Some points, each followed by its number:
tensor([-0.38, -1.01,  0.74, -0.52, -0.68, -1.61, -0.39,  0.67]) 0
tensor([-1.55, -0.15, -1.34,  0.63, -1.20,  0.70,  1.60,  0.14]) 1
tensor([ 0.35, -0.03, -0.95,  0.88, -0.96,  2.65, -0.84, -1.04]) 2
tensor([ 0.17,  1.90, -0.23, -0.71,  1.33, -0.84, -0.55, -0.64]) 3
tensor([ 0.22,  0.36, -1.01,  0.47, -1.41,  2.20, -1.20, -1.07]) 4
tensor([-1.37, -1.20,  0.73,  0.61, -0.84,  0.54,  1.74,  0.30]) 5
tensor([-0.11, -1.01,  0.43,  0.20, -0.78, -1.41, -0.58,  1.30]) 6
tensor([ 0.30,  2.14,  0.71, -0.57,  1.03, -0.47, -0.42, -0.37]) 7
tensor([-0.31,  1.03, -0.72,  0.31,  0.94, -0.11,  2.46,  0.07]) 8
tensor([ 0.35, -0.58,  0.63, -0.77, -0.83, -1.61, -0.58,  0.70]) 9
tensor([ 0.45,  1.89, -0.06, -1.01,  0.66, -0.93, -0.76, -0.65]) 10
tensor([-1.30, -1.14,  0.29,  0.51, -1.02,  0.55,  1.84,  0.46]) 11
tensor([ 0.72, -1.83, -0.39, -0.17,  0.42, -0.43,  1.59,  0.84]) 12
tensor([ 0.69, -0.16, -1.08,  1.07, -1.08,  2.59, -0.58, -0.86]) 13
tensor([ 0.49, -0.94, -0.20, -0.67,  0.16, -0.70,  1.80,  1.09]) 14
tensor([ 0.41,  1.24, -0.25, -0.97,  0.61, -0.38,  2.01,  0.13]) 15
tensor([ 0.54, -1.21,  0.05, -0.60,  0.10, -0.81,  1.90,  0.75]) 16
tensor([ 0.23, -1.04,  1.04, -0.29, -0.16, -1.53, -0.87,  0.68]) 17
tensor([-1.49, -0.88, -1.42,  1.15,  0.26,  1.06,  1.69, -0.67]) 18
tensor([ 0.04, -2.13,  0.65, -0.40,  0.59, -1.09, -0.28,  0.24]) 19
tensor([ 0.29,  0.53, -0.74,  0.40, -1.57,  2.07, -1.30, -1.00]) 20
tensor([ 0.43,  1.55, -0.10, -0.96,  1.68, -0.41, -0.08,  0.18]) 21
tensor([ 0.89,  0.65, -0.50,  0.44, -1.29,  2.24, -1.14, -1.12]) 22
tensor([-0.57, -0.99, -0.80,  2.14, -0.87,  1.99, -0.38, -0.33]) 23
tensor([ 0.44, -1.05,  0.87, -0.40, -0.30, -1.59, -0.77,  0.69]) 24
tensor([ 0.14,  0.04, -1.06,  0.95, -1.28,  2.37, -0.97, -1.13]) 25
tensor([ 0.43,  1.86,  0.44, -1.06,  0.74, -0.70, -0.73, -0.49]) 26
New points follow, each followed by the numbers of its two nearest points above, looking only along the 2 directions in which the numbered points spread most, smallest number first.
tensor([ 0.08, -0.27, -1.17,  1.18, -1.15,  2.49, -0.70, -0.92]) 13 25
tensor([ 0.48,  1.39, -0.12, -0.72,  2.05, -0.34,  0.22,  0.07]) 3 21
tensor([ 0.27, -1.85, -0.50,  0.11,  0.61, -0.17,  1.74,  0.86]) 12 16
tensor([ 0.76,  1.56, -0.05, -0.82,  1.66, -0.44,  0.06,  0.26]) 3 21
tensor([ 0.05, -0.70,  1.05, -0.55, -0.77, -1.51, -0.84,  0.52]) 9 17
tensor([ 0.61,  1.73, -0.02, -0.65,  1.68, -0.62, -0.12,  0.01]) 3 21
tensor([-0.01,  1.07,  0.07,  0.65,  2.49,  0.40,  0.81,  0.12]) 8 15
tensor([-0.13, -1.23,  0.93, -0.40, -0.66, -1.51, -0.61,  0.55]) 0 6
tensor([-0.08, -1.41,  0.89, -0.49, -0.21, -1.56, -0.62,  0.39]) 0 24
tensor([ 0.45,  1.79,  0.17, -0.66,  1.74, -0.29, -0.03,  0.04]) 3 21
tensor([-1.26, -0.60, -1.40,  0.95, -0.73,  1.05,  1.74,  0.32]) 1 18
tensor([ 0.33, -1.59,  0.89, -0.07, -0.29, -1.36, -0.19,  0.92]) 14 19
tensor([-0.05,  1.74,  0.57, -0.40,  1.93, -0.26,  0.07, -0.56]) 7 21
tensor([ 0.34, -1.15,  1.02, -0.73, -0.14, -1.31, -0.90,  0.48]) 9 17
tensor([ 0.03, -1.55,  0.85, -0.20, -0.26, -1.46, -0.70,  0.59]) 0 6
tensor([-0.23, -1.07,  0.64, -1.00, -0.95, -1.03, -0.60,  0.70]) 0 6
tensor([-0.17, -2.30,  0.52, -0.22,  0.59, -0.90, -0.14,  0.35]) 14 16
tensor([ 0.74, -0.94, -0.66,  0.80, -1.35,  0.89, -0.95,  1.40]) 1 18
tensor([ 0.56,  1.77,  0.40, -0.89,  1.50, -0.52,  0.14, -0.29]) 3 21
